In the rows, 128 means zero.
X: rows in a few groups, each row roughly a mix of its group's directions (some rows in no group):
X (109 x 10):
[[ 85 133 170 176 142 116 142 124 111 135]
 [192 106 133 151 124  99 117 142 114 110]
 [132 100 125 125 146  97 130 143  62 142]
 [112 161 133 154 176 116 153 151 147 100]
 [133 120 112 154 125  83  95 162 163 110]
 [169 139 131  81 117 165 134 117 151 104]
 [119 152 169 156 112 126 114 121 169  88]
 [153 100 155 159  96 139 115  87 100 128]
 [126 144 155 181 128  78 131 116 115 117]
 [ 68 124 126 170 142 104 122 148 137 115]
 [159 110 114  72 108 153 103 129 151 127]
 [112 118 121 174 162  79 135 143 108 128]
 [157 104 125 178 127  86 109 143 106 132]
 [ 71 151 117 142 154 116 160 141 132 155]
 [ 89 137 153 112 101 166 129  94 159 122]
 [115 174 143 153 152 133 176 127 105 144]
 [176 144 129 159 119  86 103 114 102 128]
 [175 117 125 153 135 112 140 103  75 125]
 [142 155 158  99 104 174 130  92 133 114]
 [133 113 107 174 145  80 117 162 129 115]
 [118 105 166 135  95 106  86  96 115 144]
 [114 117 107  88 123 165 140 138 180 116]
 [134 133 152 179 135  83 121 122  91 135]
 [106 131 145  67 115 167 120 113 143 137]
 [128 156 132  93 117 193 126 110 115 134]
 [116 129 114  98 107 104  73 134 167 124]
 [127 141 105 148 169 103 164 172 135 115]
 [122  89 144 164 144 101 159 152 115  95]
 [115 159 144  89 173 159 150 148 136 127]
 [ 84 127 140 125 121 113 105 121 185 154]
 [ 90 150 140 117  98 174 118 111 160 144]
 [110 136 151 182  90 118 139  91 131 123]
 [165 150 103 180 138  99 145 138 136 110]
 [ 95 103 112  75 140 149 126 145 125 161]
 [ 69 146 137 143 141 150 146 131 165 146]
 [ 87 130 123 118 141 171 153 146 173 135]
 [ 95 130 156 106 118 172 151 103 142  95]
 [152 154 132  96 136 172 138 139  96 165]
 [104 137 144 168 142  88 135 119  80 137]
 [177 131  89 130 130  84 114 133 100 133]
 [181 114 130  95  84 142 109 116 138 134]
 [ 85 156  94 114 139 149 143 130 168 148]
 [ 89 140 143  98 116 162 129 130 179 115]
 [142 133 121 155 129 148 160 143 178  87]
 [171 112 108  79 150 149 142 125  98 128]
 [150 124 141 187 125  90 123 119  95 133]
 [122 134 140  69 111 169 122 106 150 118]
 [102 111 119 164 151  74 150 143 110 126]
 [132 110 135  85  81 152 103  98 129 148]
 [115 149 140 159 182 100 162 135 115 122]
 [146 147  89 142 168  91 154 153 116 117]
 [109 151 106  85 158 132 115 116 109 172]
 [110 139 139  83 110 183 126 113 154 129]
 [113 148 143 113  90 154  97 113 175 115]
 [121  85 136  80 121 145 113 109 100 157]
 [ 71 142 142 101 121 145 130 125 174 125]
 [106  97 115 147  92 111  95 121 104 167]
 [146 127 137 109  73 154 118  89 151 115]
 [139  97 156 117  85 155  93 102 144 113]
 [104 154 103  81 150 157 155 141 151 128]
 [156 118 123  90 172 132 143 142  89 151]
 [149 140 129 153 118  67  93 110 118 142]
 [149 157 151 123 172 145 177 131 125 108]
 [ 81 115 148 177 100 130 123 138 115 152]
 [138  96 166 152 114 118 120 135 179 101]
 [116 142  91  88 116 138  81 142 141 101]
 [161 115 118  98  92 144 110 120 163  90]
 [ 80 116 111  98 153 144 150 144  97 152]
 [125 143 158 145 122  93 118  93  83 155]
 [120 179 162 146 152 137 169 111 136 125]
 [151 131  76  71 122 142 121 128 121 131]
 [ 77 117 137 162 139  96 117 140 108 160]
 [107 124 144 137 111  88  85 148 169 116]
 [129 154 148 155 155 149 171 148 141  91]
 [104 123 167 159 129  84 107 115 101 150]
 [147 139 151 187 129  83 117 122 118 127]
 [164 116  99  86 108 171 112 143 128 131]
 [135 144 127  58 131 162 125 135 147 119]
 [166 143 119  97 177 142 162 131 111 116]
 [153 129 132  77  99 153  89 106 133 136]
 [119 153  85 140 156 113 148 165 161 110]
 [143 139  71  85 143 110 108 128 115 146]
 [117 147 178 143 111 172 122 108 159 121]
 [110 135 147 120 171 106 127 174 161 104]
 [143 139 115 179 141  70 132 131 115 126]
 [118 105 132 121  63 157 102 112 137 135]
 [111 146 162 125 111 174 154 115 154  95]
 [161  80 163 117 108 113  93 133 141 121]
 [100 142 169 177 139 110 129 118  96 145]
 [126 112  96 128  85 116  74 137 150 137]
 [110 145 153 111 110 141 123 121 184  88]
 [ 98 104 112 156 143  88 111 143  97 160]
 [123 121 138 116 114 186 152  86 107 142]
 [ 84 157 144 103 137 161 166 107 135 134]
 [ 86 112 137 175  82 133 115 125 126 138]
 [146 119  94 103 181 102 129 139  97 140]
 [143 124 142  72 138 148 139 107  85 146]
 [131 143 124 139 161  93 155 125  75 153]
 [143 122 134 182 141 120 156 146  85 150]
 [119 129 154 116 107 149 124 122 195 105]
 [120 168 116 161 138  89 121 111  92 155]
 [130  98 121 149 163  79 152 139  95 123]
 [109 159 123 120 130 148 143 149 185  96]
 [ 98 118 114 137  76 147  87 134 136 155]
 [133 123 153 165  88 142 115  99 157  93]
 [ 88 156 110 116 158 145 170 150 150 131]
 [149 116 111 175  84 119 123 105 101 150]
 [179 113 118 142 141 109 139 113  75 125]
 [124 130 109 170 147  71 147 135 104 121]]

which group is each row in? (one row of each group first):
[112 112 126 142 171  95 147 121  80 148]	Z
[102 134  91 111 157 134 153 144  82 152]	P
[139 103 117  90 168 120 148 158  92 145]	B

[113 166 105  90 125 163 131 130 171 117]	B
[100 159 114 146 157 134 179 147 149 113]	B
[115 104  91  86 156 116 139 153 154 104]	B
[140  80 113 137  93 100  89 147 138 118]	Z
[142 134 106 142 149  98 147 101  72 148]	B
[129 110 164 104 101 151  97 117 175 126]	P
[126 137 101 134 153 106 140 136  63 150]	P
[169 147 142 138 171 124 165 149 103 142]	Z
[105 130  88 113 162 121 141 163 116 169]	B
